One vector is turned by the same rotation once a step. Each row is the vector after some number of steps, and that number follows the row.
The counts run from 0 to 207.
[-14.7   4.4  10.2 -38.4  12.1 -32.6 -22.8   9.3  -2.2   5.6   3.5  -6.3
   4.2  11.8  10.7 -22.1   0.3  10.3  -0.2 -46.8  25.4  15.8  26.6 -33.9
   8.1  18.7  -7.0  30.9 -23.5   2.5  12.8  23.1  17.7  12.6   5.7  19.5
 -16.0  15.8 -22.9  -4.6 -50.6   3.5  -2.5   0.3  -6.4]	207
[-30.1 -10.8  22.4 -43.8  31.5  -9.3  -1.3   4.3  15.4  -1.6   0.2  -3.4
   8.3  -0.7   6.0 -12.7  -1.6  22.2   0.3 -27.6  -6.4  52.0 -23.4  -5.8
 -25.0   3.4 -16.0  41.6  -2.8 -12.9   0.9  -9.5   7.4  37.0  28.7  14.3
 -12.2 -20.2  -0.3  12.1   3.5  -2.7  -7.1   5.9  20.9]	165
[-18.1   6.3 -16.0 -33.8  21.6  -2.5   7.8   9.8  -5.3 -11.2  -1.8 -13.3
   4.1   9.8  23.2 -23.1  -5.7 -14.8   8.0 -64.3   6.7   7.9  25.0 -15.9
  -0.1   5.1  29.3  28.6 -21.8 -19.2  11.8  -0.8   3.4  16.6  27.7  31.1
 -14.6  -6.8 -21.0   2.9 -19.5   3.5 -27.4  18.8  19.5]	188
[ -5.0   3.9  12.0 -39.2  30.0 -22.1 -15.0   4.5 -13.2   4.2  25.3  -9.6
  -4.5   4.9  24.7 -30.2  -9.7   2.1   5.0 -49.6  34.7  -3.0  30.2 -16.3
  20.2  14.9  -2.5  28.4 -33.5  17.7   9.4   8.0   6.6  23.2  29.6   8.9
 -15.3   1.2 -13.0   7.6 -34.4  -0.4 -15.4   5.7  11.0]	13
[-27.7  -3.0  -7.7 -38.9  11.7 -20.4 -12.5   3.6  28.2   1.8  14.1 -10.7
  14.2  11.8  20.1 -12.3 -10.2  11.7   8.3 -58.0  18.6  25.8   3.7 -23.4
 -39.2  21.8   9.6  22.5 -23.3 -16.4  25.5  -2.3   6.9  -3.7  11.3  30.7
  -1.4 -18.5 -15.5   0.0  -8.1   7.0  -1.9  12.1  13.3]	68
[-16.0   5.5  27.6 -49.3  21.5 -21.3 -18.2  -3.8   8.0 -18.1 -10.4   1.8
  -2.0  19.6   2.2  -1.7  -5.9  22.5  -1.7 -30.6   1.8  25.1 -11.3  -0.6
 -12.0   7.1   7.0  67.2   5.1 -16.6  -2.2 -18.7  17.9  31.2  31.0   5.1
 -15.3 -23.6   8.8   7.3  -9.9  15.7  -6.0 -15.9 -21.1]	51
[ -2.9   2.9  28.1 -43.5  38.1 -38.6 -26.1  -0.1 -14.1   1.5   7.9  -9.6
  -3.3   1.2  21.5 -29.2   0.0   6.6   8.9 -37.5  23.8   1.2  30.9 -14.1
  20.8   3.8  -1.2  34.9 -17.7   9.5   2.5   8.5  22.2  23.7  24.2   6.9
 -15.0   0.8  -3.1  -0.2 -47.0   3.1  -6.6   0.1   2.5]	12
[-21.4 -12.3  -1.3 -32.6  22.0 -29.0 -16.9   2.1  24.5  -1.1  -4.8   0.8
   9.0  -0.1  16.3 -25.7   9.8  -0.5   2.1 -60.0   6.7  32.8  12.6 -19.3
 -11.9 -12.2  24.4  25.1 -19.5 -31.2  24.2  -6.2   4.0   3.8  19.1  42.0
   4.0  -7.5  -6.4   0.1 -26.7   4.1   3.6   7.0  16.0]	177
[-28.9 -17.3  -0.2 -35.2  13.6  -7.4  -3.4  -0.2  25.0   1.8  15.2   2.9
   4.6   2.5  14.8 -16.3  -8.6  12.6  -2.3 -59.2  20.4  35.8 -10.5 -21.4
 -18.3  13.6   3.5  24.4 -25.0 -15.8  24.6  -6.0  -6.4  19.6  28.0  34.0
  -6.0 -13.3 -15.3  11.5   1.5  -1.5  -0.6  12.1  30.7]	168
[-12.9   1.2  -3.5 -38.7  25.0 -25.7 -11.0   0.5  -1.0  -9.9 -16.4  -6.1
   0.6   5.3  20.6 -25.0  -0.5 -13.4   4.6 -60.0   4.1   6.5  29.6 -16.6
   4.9 -12.4  37.0  33.5 -14.5 -25.6  14.1  -1.4   9.5  12.2  28.2  31.5
 -11.7  -4.5  -7.9  -6.1 -36.1   3.2 -13.0   9.8  13.7]	187
[-10.7 -11.0  22.1 -49.8  25.7 -24.5 -24.0 -14.7  18.6  -5.5   5.3   6.4
 -14.7   6.4  24.0 -10.7 -14.4  15.9   2.1 -53.1  24.8   6.9  -1.1  -0.2
 -18.9  11.0   2.2  37.9 -17.5 -13.3  17.2 -24.2  12.2  10.2  37.1  10.5
  -7.4 -22.7   3.8  -2.6 -10.5   0.2   0.1  -6.6  11.5]	157
[-25.9  -7.5  24.0 -45.0  37.8 -25.2 -13.8  -8.0  -2.6 -17.7 -25.9  -1.3
   1.5  -9.0  10.1 -28.7   4.2  -7.5   9.9 -36.1 -11.4  26.0   9.1  -9.0
  -8.2 -12.9   3.8  32.7   3.9 -13.5  -8.6  -0.4  24.3  27.3  31.2   8.6
 -27.7  -9.9   0.5 -10.5 -31.5  -3.4 -16.2  12.4  28.0]	86
[-21.3  13.3 -15.6 -35.3  27.3   4.8  24.0  16.2 -15.7 -16.0  -4.6 -21.8
  11.9  10.5  14.1 -22.6  -3.1 -10.3  10.6 -48.6  -6.4  24.4  19.6 -16.8
  -8.4   0.0  19.8  35.9 -12.6 -10.8  -7.2   1.4   6.7  33.4  27.2  25.0
 -22.5 -12.1 -21.6   9.2 -14.4   1.6 -33.4  18.3  19.9]	189
[-29.8   4.7   3.0 -45.0  33.9 -10.9   3.2  12.9  17.0  -2.8   0.2 -26.3
  28.0   3.8  12.0 -14.2   1.1  15.5  17.6 -29.7 -14.6  56.1  -4.6 -11.6
 -48.3   8.6  -2.6  32.1  -4.8 -14.0  -5.5  -4.9  13.4  13.3  11.0  18.2
  -7.5 -26.7  -6.5   3.7  -3.1   6.1 -10.6   7.8  17.3]	70
[-26.3   2.2 -16.2 -23.5  26.2  -2.7  21.6  19.9 -14.3  -1.7   2.8 -11.2
   3.0   0.3   1.1 -24.9   8.4   0.1   3.4 -48.1  11.7  38.6   7.8 -30.6
   0.6  12.0 -15.8  27.0 -28.6  -1.4  -8.1  12.6   2.6  40.4  20.5  30.4
 -15.9   4.2 -40.7  10.1 -24.5  -5.9 -21.8  -0.8  20.0]	99
[-32.3  -6.3 -11.3 -30.6  26.6  -0.8  15.3  12.3  16.3  -0.1   9.5 -12.7
  18.9   3.4   8.4 -19.6   7.5   3.4   5.3 -48.5  -2.6  52.6  -5.0 -19.9
 -26.0  -1.6   3.1  23.0 -19.2 -18.5   2.9  -4.1  -3.7  25.8  18.2  36.4
  -8.4 -22.2 -19.9  17.0  -0.5   0.6 -11.7  11.6  26.4]	174
[-28.6 -16.8  34.4 -44.8  28.3 -28.7 -23.5  -3.5  25.3  -4.0  -8.8   5.0
   3.5  -5.8   7.2 -18.3   2.6  24.5  -3.6 -36.3   0.7  47.1 -15.9 -10.4
 -14.7  -1.0  -5.4  45.1  -4.0 -24.5  14.0  -9.5  13.5  24.4  30.4  18.6
  -9.5 -13.9   9.6   3.5 -10.4  -2.2   6.9  -1.0  17.0]	166
[-15.1   8.3   2.9 -31.6   6.4  -2.2   1.3  12.7  -1.8  -4.4  37.1  -2.4
  17.0  30.8  -0.6 -16.4 -10.1  -1.7   7.1 -30.9  28.9  33.0   1.2 -24.6
  -0.1  10.3  -5.3  41.2 -15.7  27.5  -4.8   7.4   2.5  48.0  14.8   9.5
 -31.1 -26.7 -17.4  17.5  -7.5  30.1 -12.8   6.7 -11.7]	129
[-23.4  10.9 -18.8 -35.3  30.3   0.6  23.7  15.8  -3.3 -12.5  -1.6 -24.7
  16.6   9.8  15.1 -20.1   3.3  -7.5  17.1 -49.9 -10.7  33.7  13.9 -13.4
 -13.6  -4.2  23.6  29.9 -14.8 -17.1  -8.6  -4.1  -1.3  27.4  23.6  33.5
 -10.8 -17.5 -18.5   9.7 -12.8   4.0 -26.6  13.1  24.1]	184
[-23.2  14.2   9.5 -43.7  30.5 -11.2   6.6  14.0 -24.4 -18.7 -22.7 -16.2
  12.9   6.5   5.8 -17.8  -1.2   0.9   3.4 -29.9 -14.9  27.2  10.9 -14.9
   2.1   3.9   5.2  50.6   6.2  -7.9 -12.8  13.1  16.8  38.8  26.6   8.7
 -29.0   1.8 -15.2   4.0 -26.2   1.3 -26.4  11.7   8.0]	195
[ -3.0  11.5  21.8 -34.0  30.5 -34.4 -23.9   7.0  -3.8  -3.2  20.5 -10.6
   0.4  21.6  24.8 -20.4   4.2   2.4  -2.6 -43.6  22.7   3.4  30.4  -9.2
  28.5  -0.5  17.5  37.8 -25.5   0.2   5.2   5.1   5.9  23.5  25.5  19.6
 -10.9  -3.3   3.8   5.6 -41.7  16.9  -0.6  -2.9 -21.0]	117
[ -8.3  -2.0  -3.2 -30.8  -4.8 -13.1 -14.7   3.9  10.5  -2.2  32.8  13.0
  11.2  29.9   1.2 -17.4 -12.2  -0.3   6.8 -49.8  45.9  23.0   8.0 -30.6
  -6.5  11.3  -3.4  36.7 -24.5  16.5  12.5   3.7   8.1  25.4   9.7  17.0
 -20.8 -19.8 -22.9  10.9 -17.3  32.1  -3.6  -4.0 -15.6]	133
[ -8.6  -8.3  14.7 -34.0   8.9 -15.6 -18.4  -2.9   2.8   7.2  34.0   6.7
  -1.3  18.2   9.7 -26.7  -3.0   5.1  -4.7 -49.4  43.4  21.7  15.5 -24.5
  20.2   1.9 -16.5  27.6 -32.3  19.6  12.2   7.9   3.0  33.4  13.6  17.7
 -17.2  -3.7 -18.0  16.1 -30.4  12.3  -0.7   1.8   3.4]	23
[ -7.8   8.1  18.6 -47.9  25.3 -22.2 -10.6  -7.1   6.9 -19.4  -4.0   2.8
  -0.2  23.8   2.6  -5.2   1.2  13.1   3.6 -30.9   3.5  25.1  -4.0   8.2
 -10.5  -6.6   6.8  62.8  -1.2 -13.1 -10.7 -30.9  20.6  32.0  30.1   5.1
 -12.2 -29.9   9.1   8.2 -13.1  15.7  -5.6 -22.9 -23.1]	46
[ -9.4  14.6  -5.8 -38.3  38.2  -5.2  11.3  16.8 -22.2   0.8  28.3 -27.8
   6.7   8.0  21.1 -23.4  -8.3   3.3  15.1 -43.4  21.3   6.3  30.0 -13.4
   5.8  20.0  -8.4  27.5 -30.8  18.7  -9.2   5.3   9.0  27.3  22.8  12.5
 -17.7  -5.6 -25.7   7.3 -24.7   2.3 -27.4   6.9  16.2]	9
[-27.6   3.7  -1.3 -34.9  34.7 -11.8  10.8  14.0   3.6  -8.4 -13.1 -21.6
  26.9   0.1   5.5 -22.4  17.6  -0.7  14.7 -31.5 -24.3  54.2   6.1  -8.0
 -20.0 -19.7  16.2  36.1  -2.8 -26.1 -10.9  -6.9   9.8  25.2  15.7  31.3
  -9.2 -16.5  -7.3   8.2 -17.0   3.3 -11.4   8.6  18.8]	180
[-24.4 -10.8  -4.7 -29.2  17.3 -12.5  -2.0  -0.1  -3.8  -6.4  -6.4   6.7
  -5.2  -2.8   7.7 -28.8  -5.9  -8.4  -0.4 -63.3  25.0  16.3  12.1 -34.0
   7.3   8.7  -1.8  21.8 -28.3  -7.6  12.6  11.8   4.4  25.1  27.1  29.1
 -24.1   5.9 -31.8  -1.5 -29.5  -6.4 -21.7  10.0  27.8]	93
[ -6.5   7.8  16.3 -40.5  40.9 -39.6 -20.6   6.4 -14.6   1.5  -2.5 -15.8
  -1.1  -1.9  17.8 -30.4   3.3   7.4  13.8 -37.6  17.9   1.3  36.3 -12.8
   8.9   3.9   5.6  38.3 -20.1  -0.6  -0.4   6.1  27.0  10.4  22.3  13.2
  -7.8   5.3  -7.5  -7.6 -47.7   0.6 -12.5  -3.7   0.8]	7
[-12.4   8.1   8.0 -53.2  35.3  -9.7   0.1  -3.0   5.1 -12.2   7.6 -11.3
   3.7  12.3   8.9  -7.6  -5.3  16.2  23.6 -27.9   4.7  30.8  -6.6   4.9
 -38.3   5.0 -12.9  48.9  -7.4  -1.8 -22.8 -29.0  24.4  21.9  24.5  -1.3
 -11.0 -38.6  -3.5   6.5  -4.5   9.9 -14.9 -18.5  -3.3]	150
[-10.0  12.7  -0.2 -40.5  23.9  -2.2  11.5   3.6   1.7 -20.5  13.8  -5.2
   5.6  26.9   1.8  -1.2  -0.4  10.9   5.8 -32.7   5.4  32.5  -2.2   6.9
 -16.7  -4.6   2.0  57.7  -8.9  -6.0 -22.6 -28.5  11.8  39.4  26.4   7.0
 -15.8 -36.5  -4.3  15.7  -4.1  17.8 -17.3 -17.3 -16.9]	45
[-11.7   5.8  -9.7 -44.2  27.3   0.7   9.2   0.3   8.1  -5.8  24.6 -13.2
   3.4  14.7  11.7  -3.1 -13.4  12.4  21.7 -38.2  19.5  21.9   0.0  -3.0
 -38.6  12.8 -11.8  37.5 -25.1   6.9 -13.0 -28.9  15.3  20.4  25.8   5.5
  -9.9 -38.1 -15.4   8.7   1.3  10.5 -18.9 -13.0   1.8]	149
[-24.8  15.5  13.7 -40.1  24.9 -19.4  -5.2  21.4 -18.4  -4.8  -7.0 -20.0
  17.0   8.1  -2.8 -20.3   7.9  15.6   3.3 -21.4  -3.7  41.3  11.8 -24.6
  -5.0  14.3 -18.4  44.4  -5.0   5.0 -13.3  25.4  18.4  35.4   8.2  10.0
 -23.4   9.9 -20.7   3.6 -34.6   4.5 -12.6   0.1  -3.7]	205
[-11.8  10.1  21.1 -39.4  39.1  -6.1   2.0  12.7 -23.9  -0.7  19.1 -21.9
   9.1   4.1  11.4 -25.0  -1.3  12.7   9.3 -20.4   9.2  25.1  12.9  -9.5
  11.2   7.1 -23.9  39.2 -12.9  24.3 -19.7  10.0  11.8  47.1  23.0  -1.1
 -19.6 -11.4 -10.6  15.2 -22.7   2.8 -21.1   4.9  10.3]	15
[-21.2   0.1  26.4 -51.3  16.5 -23.6 -19.1  -1.4  13.8 -14.2 -13.0   1.2
   2.6  13.6   2.4  -2.9  -6.0  29.8  -1.1 -28.6   3.1  34.8 -18.9  -7.3
 -23.7  14.5   0.6  64.5   8.6 -16.6   9.2 -10.5  16.5  24.7  25.1   9.6
 -19.8 -21.9   7.1   5.6  -5.7  12.4   0.1  -7.5 -10.9]	56
